Each named turn below is shown by a few rows before and after it. Which turns, in which order, take the first row of each later pair to the second? The first pair is answered.
zif:
-2.337 -1.735 0.956 3.587 1.239 0.725 0.508 0.129 |-> -0.933 0.632 2.388 1.608 3.541 0.025 -0.310 0.633
-1.598 -2.023 -1.629 2.123 -3.597 0.985 2.097 -1.177 |-> -1.601 -2.351 4.778 -0.437 0.001 0.667 -0.553 -0.740
-0.409 -1.802 -0.259 1.048 -0.624 2.821 0.452 -0.788 |-> 0.443 -0.725 2.054 -0.657 1.748 2.624 -0.447 -0.404
satu:
0.789 -1.365 -1.593 -1.595 -0.248 1.404 2.088 -1.622 |-> -0.933 1.810 1.084 1.542 1.939 1.863 1.286 -1.710
-0.091 -0.753 0.271 0.851 -1.007 0.052 -0.065 0.096 |-> -0.967 -0.368 0.259 1.293 -0.256 -0.339 -0.294 0.390
2.404 0.267 1.839 -3.726 1.658 -1.631 -1.156 0.257 |-> 2.419 -0.086 3.042 -3.267 1.466 0.263 -0.603 -0.119
0.559 2.693 3.000 0.236 3.319 0.465 -0.894 -0.882 |-> 1.618 0.706 -1.070 -3.848 1.347 -3.115 -0.490 -0.353
kare:
-0.121 0.075 0.359 0.360 -0.922 -0.600 -1.052 -0.294 |-> 0.188 0.787 0.577 0.283 0.025 -0.717 -1.114 0.128
-0.092 2.439 3.273 0.501 1.478 -0.997 -2.012 0.603 |-> -0.223 0.516 3.284 1.598 -2.820 0.581 -1.038 0.567
-0.528 0.531 -0.343 0.955 2.766 0.291 0.893 -0.750 |-> -0.343 -1.210 -0.165 2.265 -0.699 1.878 1.240 -0.593
-0.217 -2.329 0.107 1.426 -1.881 0.641 0.326 -0.450 |-> -0.807 -0.969 0.176 -0.561 2.165 -1.508 -0.541 -0.246
Then:
Each pair is 2 to 4 turns apart.
1.567 -0.182 2.870 -4.460 1.320 -1.018 -0.366 0.329 |-> -0.598 0.949 5.270 -0.092 -0.014 -0.361 -1.131 0.354 -> kare then kare then satu
-1.528 1.263 -0.925 3.308 -2.242 -2.479 -2.183 0.399 |-> 2.248 -0.228 1.098 -4.408 0.357 -1.632 -2.142 0.042 -> kare then satu then zif then zif
1.433 1.999 -2.725 -0.078 -2.300 2.219 1.974 -0.241 |-> 0.733 3.373 -3.257 0.197 -1.192 0.428 1.304 0.283 -> satu then satu
0.419 2.266 -2.804 1.169 0.839 0.226 0.843 -0.388 |-> 1.855 -0.030 -1.510 -3.297 1.080 -0.027 0.463 -0.147 -> zif then zif then zif then satu
1.626 2.294 0.453 1.457 0.695 1.852 0.126 -0.019 |-> 2.980 0.132 -1.120 -0.344 -0.892 1.944 0.727 -0.402 -> satu then satu
-2.028 -1.782 0.850 1.412 3.335 2.552 0.391 -0.479 |-> -0.418 -2.111 0.059 2.131 -1.687 3.893 1.355 -0.267 -> zif then kare
-0.042 -2.869 1.704 -1.295 -3.498 -1.696 -0.186 1.435 |-> 2.371 -1.080 1.421 -4.440 1.051 -1.234 0.430 0.517 -> kare then satu
-0.484 0.606 -1.630 -0.690 -0.812 -2.912 -1.198 1.025 |-> -0.942 -2.614 1.069 0.949 -2.418 1.283 -0.165 0.244 -> zif then satu
2.422 0.035 -1.068 -4.529 -1.424 -1.822 0.203 1.972 |-> -1.024 -3.246 -3.241 -1.848 -1.671 -1.932 1.405 1.301 -> kare then zif then kare then zif
-0.902 -2.416 5.308 -0.629 0.218 -0.264 -0.522 1.329 |-> -0.595 0.084 2.013 -2.514 2.033 -4.139 -1.037 1.642 -> kare then satu
-1.318 -0.273 1.553 -3.372 2.273 -0.461 -1.542 -0.163 |-> -0.539 -1.596 1.806 -3.685 -1.279 -0.852 -2.383 0.345 -> kare then zif then kare then zif
-2.718 -0.064 -2.013 2.565 -1.710 -2.847 -1.653 1.077 |-> 2.460 3.038 0.489 -3.423 1.276 -1.342 -1.210 0.271 -> satu then zif then zif
-0.746 -2.487 1.572 -1.237 -1.894 -2.041 -1.331 0.823 |-> -1.341 0.899 -2.070 1.179 -1.834 -3.153 -0.632 0.936 -> satu then satu then zif then zif
-0.691 -4.131 0.811 0.288 -2.497 0.777 -0.221 -0.353 |-> 0.434 -2.399 0.486 -3.078 2.612 -0.455 -0.033 -0.781 -> kare then satu
1.437 2.948 -0.190 -1.973 -1.339 -3.325 -1.816 1.178 |-> 1.430 1.787 -0.155 -1.403 -3.805 -2.965 -1.769 1.177 -> kare then kare
-0.204 1.683 -1.670 2.488 -3.730 2.213 1.320 -0.583 |-> -2.328 -1.098 2.007 3.683 -3.138 1.182 -0.227 0.152 -> satu then zif
-1.017 0.234 3.381 1.233 -0.750 -3.552 -4.010 2.018 |-> -0.161 -2.340 4.939 1.150 -1.975 0.647 -2.505 1.227 -> satu then satu
0.760 -3.225 4.767 -0.911 0.224 4.208 2.776 -0.587 |-> 2.897 4.560 1.303 -3.525 4.252 -0.879 1.209 0.386 -> zif then satu
-0.905 -2.340 0.010 -1.664 1.871 -0.600 0.134 -0.121 |-> 1.068 -0.874 2.239 -1.777 1.188 0.877 -0.465 0.066 -> kare then kare then zif
-1.566 1.919 -0.110 0.690 2.256 1.798 -0.230 -0.675 |-> -0.192 0.451 -0.170 -0.080 -3.224 1.722 -0.023 0.086 -> kare then zif then zif then kare
-0.971 -0.468 3.605 -0.233 0.378 -3.038 -0.677 0.513 |-> 1.483 3.415 -0.803 0.892 -2.722 -2.132 0.335 0.578 -> kare then kare then zif then zif
1.412 4.174 -2.134 -1.826 0.594 -2.638 -0.452 1.121 |-> -1.351 -0.281 -0.963 3.625 -2.696 2.439 1.269 -0.275 -> zif then satu
3.251 2.902 1.762 -1.239 -0.558 2.226 0.222 0.611 |-> 0.131 0.248 -4.385 1.176 -1.502 0.510 2.162 0.017 -> zif then kare then kare then zif
0.319 4.097 -1.313 1.444 0.461 0.168 -0.812 0.075 |-> -1.047 2.473 2.460 1.024 1.443 -0.894 -2.537 0.907 -> kare then zif then satu then kare
-0.093 -0.184 0.204 2.667 -2.900 2.022 0.211 -0.539 |-> 2.004 3.472 2.311 -0.018 0.093 1.308 -1.046 -0.250 -> zif then zif
1.663 5.202 -1.296 -1.177 2.317 -1.684 -0.440 -0.066 |-> -1.147 2.661 -1.337 -0.167 4.732 -2.606 -0.631 -0.128 -> zif then zif then kare then zif
